In the data rows, 128 means zero.
Here are some points:
[143 143 155 121 129  66 144 117  89 119 165 116 156 128 113 139 132  91
 149 120 151 125 165  96 126 163 114 132 156 101 101 115]
[124 154 129 112 120 125 120 149 124 154 131 133 143 126 141 115 125 120
 133 126 138 114 136 133 177 125 151 141 157 114 128 107]
[138 127 100 129 119 149 119 151 118 173 137 124  96 118 157 124 120 152
 103 137 149 138 138 178 141 108 160 143 117 166 158 110]
[115  49 159 109 144 118 126 137 172  99 207 147 140 185 164 104 115 208
 198 117 141  95 107 127 106  44 149   0  82 130 125 174]
[255 157 122 168 103 119  98  87 158 161  52 226  75  93 102 165 157 166
  79  81 131 165 186  71  80 139 102 160 113 120 147 121]
[135 123  84  86  86 153  81 166 101 175 120 132  76 133 152 142 158 149
  81 122 177 169 165 169 122  95 216 152  90 209 167  98]
[185 128 126 133 141 109 121 111 136 121 129 157 161 134  97 113 135 112
 149 133 149 110 166  91 138 132 120 108 114 137 117 120]
[ 89 131 133 133 134 140 133 149 126 144 132  60 144 123 109 117 117  92
 133 140 130 121 127 126 145 163 115 135 111 116 123 117]
[255 131 133 168  96 121 116  36 133 152  67 164  75 108 119 184 157 152
  79  99 135 163 192 117  80 119 121 158 123 139 155 133]
[115 146 133 139 117 125 127 126 143 134 130 115 171 104 108 121 121  80
 141 142 110 132 110  98 148 155  98 130 137  84 136 118]
[  0 189  98  95  86 206 125 213  82 184  61  60  73 149 162 175   0   5
  60 188 170 191  92 185 165 167 115 185 154 149 149 135]
[202 132 156 130 153 116 114  82 152 120 119 155 137 116 153 107 138 190
 174 107 123 165 136 116 114 102 208 112 128 137 131 113]
[204 124 134 129 165  88  94 128 153 153 172 160 163 103 129 102 134 126
 201 126 137 105 152 107 150 128 171  78 126 160  90  92]
[ 31  59 134 100 154 132 142 182 127  87 228 118 212 194 177 101 123 221
 152 106 112  99  70 154 139  42 153  59 126 130 102 122]
[134 138 112 152  69 173 142 111 172  92  41 104  95 109 138 159 156 142
 116 100 123 191 112 148  75 183 113 203  83 115 154 171]
[ 53 161  91 125  96 145 140 153 130  91 107  89 106  81 106 129 107  57
 102 179 119 102  77 145  99 187 115 153 153 126 160 140]
[160 150 103 149 133 139 140  90 132 127  99  90  76 156 198 128 151 189
  76 113 138 148 120 148  74 111 170 178 139 141 185 136]
[ 43 115 128 113 159 141 146 116 154  89 138  99 185 176 126 109  98 129
 130 143 114  98  96 140 144 121 117  81  94  55 108 145]
[178 170 144 147 149  92 155  85 136  92 127 123 181 131 106 136 133 124
 157 108 116 110 142  71 118 169  65 127 143  92 108 140]
[174 106 117 120 123 116 113  86 134 137 104 136 103 134 156 140 138 183
  97 120 115 149 145 129 110  98 156 109 125 137 152 135]
[ 28 130 121 123 122 149 152 167  92 133 119  92 117 135 116 126 142  72
  96 138 134 136 122 151 154 150 127 139 126 102 119 123]
[110  92 144 123 144 121  94 136 125 127  66 126 128 100 130 143 133 165
 146 113 131 126 127 142 137 145 117 136  95 120  67 165]
[  0 125 106  87 147 146 174 209 106 129 177 112 170  94 116 158 125  22
 148 173 149  81  81 160 238  84 129 148 178 130 145  65]
[  0 130 255 180 108 145 255 141 146  54 132  91 107 178 129  10 167 220
 128 156  19 149   0 130  99  89  73 109 106  51 105 252]
[152  83 120 105 125 131 127 105 131 132 116 133  92 137 137 126 140 178
 108 142 113 144 150 148 119 127 164 137 116 125 149 137]
Then 12 other points, each followed by its number:
[123 118 141 199 105 237  96  79 130 132  51 104  75 175 137 174 148 123
  83  98 126 173 124 182  49  88  81 168 122 130 169 247] 0
[146 101 131 129 113 102 100 161 105 162 130 116 149  88 142 137 116  93
 136 142 150 100 144 100 142 124  85 128 137 131 122  96] 1
[ 95 108 153 113 121 126 124 108 125 110 174 124 139 152 125 114 129 150
 151 139 109 109 129  85 144 106 115 102 131 128 133 125] 2
[166 102 119  87 123 125  95 128 131 133 187 169  69 128 160 141 131 160
 113 106 155 124 189 140  99  82 157  88  88 196 134 102] 3
[143  97 124  66 119 149 117 143 138 126 187 160 111  96  72 135 155 173
 127 110 162 101 167 131 127 109 154  81  87 160  82 123] 4
[100 147 137 200  84 173 158  99 107 109  64 103 137 161 124 175 161 146
 123  79 120 184  99 180  69 106 113 218 104 101 147 187] 5
[ 62 174  93 157 102 174 141 117 132 129 105  45 105 144 116 113 176  81
  65 194 119 156  72 114 109 149 124 204 126  83 191 143] 6
[255 103  97 108 162  92  89 110 153 148 167 233 191 113 100  56 129 146
 206 138 138  82 177  95 196 114 185  74  79 194  74  57] 7
[106 113 132 129 134 133 130 132 123 123 127 115 139 142 123 114 140 117
 123 134 132 126 113 127 129 129 118 124 125 115 123 133] 8
[151 109 123 114 159 112 124  83 171 121 119 151 128 144 125 106 167 207
 129 134  85 150 102 137 115 107 195 138 120  85 140 190] 9
[  0 124 109 138 111 172 172 142  87 135 125 161 109 143 115 153 135  55
 112 121 143 108  70 152 133 158  97 161 130  68 115 110] 10
[ 89 192 132 102  87 113 146 151 118 137 124  97 163  92  87 133  98  67
 111 147 131 132 101  70 116 188  54 166 185  87 122  98] 11
Which of these numbered points is nearest to each point below by angle, seen from the average point of the first points? Its number follows each.
[ 22 122 117 154 104 108 170  70  88  80  64  95 130 103 144 114 158 114
 126 140 113 135  92 155 120 167 118 170 157 119 169 161] > 6
[103 156 163 164 151 150 168 141 147  77 150 119  53 194  74 144 139 120
  79  97 121 118   0 105  60 136 149 125 173 104 177 174] > 6
[255 176 148  54 164  76  77 135  97 177 101 140  68   6 133 154 105  16
 189 131 166  67 248  72 155 192  91  72 125 133  65  69] > 1
[ 28  80 172 125 150 117 129 192 118 124 176 126 182 140 118 122  58 134
 105 100 116 112  97 139 150 103 106 102 121 107 108 126] > 8
[ 40  95 172 142 117 103 172 116 138  95 198 115 169 169 176  88 115 168
 130 129 108 118  91 116 139  89 103 108 144 120 164 115] > 2
[140 123 134 158 140  81 147  78 155 111 131 170 109 151 148 140 140 204
 145 134 121 141 118 130  90  85 173 105 121 123 138 146] > 9
[144 172 134 104 116 147  97 144 107 197 147 135 173  88  99 137  84  18
 113 140 151  80 236  89 176 192  90  87 158 127  68  77] > 1
[173  89 107 197 178 129 113  44 214  85 112 131 115 169 115  88 151 255
 131 113  66 132  94 149 125 105 193 184  86 107 105 165] > 9
[ 32 112 127 112  68 144 102 194  99 178 126  89 126 122 132 137 145  45
 125 166 140 112 115 166 184 180 138 143 144 126 135 114] > 10
[139 177 126 154 156 118 123 123 128 168  83  85 181  89  89 195 138  36
 122 102 137 109 172 104 130 205  68 164 127  98  92 130] > 11
[153 148  98 138 122 187 203 106 124  87  55 173  52 159 161 156 165 155
  54 168 135 210  94 195  71 145 101 230 108 111 161 196] > 5
[ 46 117 121 108 130 125 128 173  91 127 171 144 145 158 120 123 112 118
 154 121 145 161 115 183 140 138 102  99 152 121  96 106] > 10
